In the data rows, the value 128 means zero.
Some points, one per row:
[132 116 121 151 150 144 133 131]
[127 139 128 159 139  92 138  93]
[ 48 137 100  97 150 151 200 113]
[154 147 166 167 101  44 107 125]
[155 130 136 164 128 135 125 157]
[211 126 141 109  67 100  88 141]
[ 88 104 143 100  81  87 105 107]
[111 158 144 152 150 156 110  99]
[139 117 191 122  93 108  74 126]
[155 157 130 124  97 135 116 170]
[148 156 130 106  81 124 133 132]
[ 91 138 102 129 154 178 139 152]
[177 150 168 162 116  64 118 162]
[ 70 149  35 126 156 187 204  90]
[163  94 137 114  88  45  76 130]
[160  94 172 127  88  84  92 178]
[154 143 153 120 103  55  79 156]
[209 140 200 135  93 106  87 132]
[145 166 158 140  98 143 123 102]
[195 123 212 176  96  67  56 141]
[ 75 128  74  92 146 216 184 120]
[133 119 137 150 188 196 112  78]
[102 169  98 119 185 223 154  69]
[125 165 111 128 113 142 129 127]
[119 134 106 122 162 216 163  61]
[165 113 134 141 136 133  97 173]
[205 102 191 150  59  56  58 179]
[170 135  84  78  84 122 141 148]
[186 149 174 145  58  78  90 179]
[165 153 200 142 104  91  94 175]
[147 130 170 143 138 144  72 125]
[157 144 152 119  89 122 123 142]
[ 67 114  95 100 136 136 178 126]
[132 133 144 153 163 148 124  99]
[118 139 112 132 153 119 147 141]
Here are 10 more points, each followed by its number:
[142 124 132 119  85  95 113 143] 0
[158 143 168 140  96  62  86 136] 1
[187 119 166 162  80  43  72 150] 2
[108 126 140 132 140 128  82  95] 3
[186 140 167 127  80  53 111 163] 4
[129 125 140 154 127  97 114 170] 5
[167 126 127 144 105 110 120 139] 6
[ 82 119  83 120 181 187 170  72] 7
[155 155 162 153 110  76 125 149] 8
[205 127 191 159  67  46  56 147] 9
Which three of these numbered points are nearest to each point below, ignoring the direction in which the first points spread most? Their numbers follow each, nearest first.
[130 163 120 107 126 137 150 132] > 4 8 0
[164 121 189 160 101  79  77 184] > 5 8 2
[186 114 173 174 121  62  90 181] > 5 2 6
[106 148 136 160 151 200 146 104] > 9 7 6
[ 60 150 136 133 206 244 115  71] > 3 7 9
[147 148 139 124 101 108 141 161] > 4 8 0
[ 92  98 110 147 155 157 117 152] > 5 7 2
[ 41 164  50 106 183 205 173  89] > 1 0 2
[181 134 186 174 106 110  90 123] > 9 7 6
[ 35 121  87 139 211 212 149 130] > 5 3 7
[102 123 168 137 112 125  82 118] > 3 1 7
[135 121 166 161 133 104 114 156] > 5 8 7
[ 68 155  80 101 163 179 158 103] > 1 0 9
[173 153 149 132 135 153  81 108] > 9 3 7
[ 81 138  71 112 148 148 210 119] > 4 0 8
[162 148 157 134  78  68 110 120] > 1 9 4
[108 163 143 163 124 114  99 125] > 1 9 8
[177 119 149 159 102  51  85 149] > 2 6 9
[115 150  91 143 133 120 147 121] > 2 1 8
[132 133 116 141 128 109 112 124] > 2 9 1
[159 148 161 163 111  95 111 148] > 8 9 1
[121 103 153 120 111  94  71 111] > 3 7 1
[102 116 116 130 148 123 151 143] > 5 2 0
[226 132 167 134  59  63  79 160] > 6 4 9
[ 70 110  86 104 196 216 200  81] > 7 9 6
[ 92 107  83 112 174 174 145  97] > 7 2 9
[ 60 136  72 140 223 185 191 104] > 5 8 2
[171 128 175 111  96  76 112 169] > 4 0 8
[ 59 168  63 118 155 231 165  85] > 9 1 0
[124 118  95  97  90 110 120 139] > 0 4 6
[158 117 115 136 120 155 106 158] > 6 9 5
[ 74  74  77 101 199 162 151 101] > 7 2 3
[163 139 128 124 125  48 148 126] > 4 8 1
[156 125 130 122  85  49 147 175] > 4 0 8
[ 81 145 131 141 192 159 183 101] > 8 1 5
[ 80  98 108 100 179 167 149  92] > 7 3 1
[128 122 110  97 103  90 181 138] > 4 0 6
[146 137 171 139 159 123 111 182] > 5 8 7
[168 128 160 114 100  84 111 158] > 4 0 6
[192 125 198 149  89  86  80 155] > 9 7 6
[166 136 131 136 101 142 133 164] > 6 4 0
[106 162 121 155 132 162 137 118] > 9 8 1
[ 52  76  80  79 199 199 180  92] > 7 0 3
[ 89 129  97  99 142  99 193 133] > 4 0 8
[128 135 157 143 138 169 118 113] > 9 7 3
[ 93 107  81 112 180 164 170  87] > 7 2 9
[161 109 174 166  71  32 110 151] > 2 8 1
[103 146  67 122 174 185 191 109] > 6 4 2
[131 154 151 149 122 101 118 152] > 8 5 1
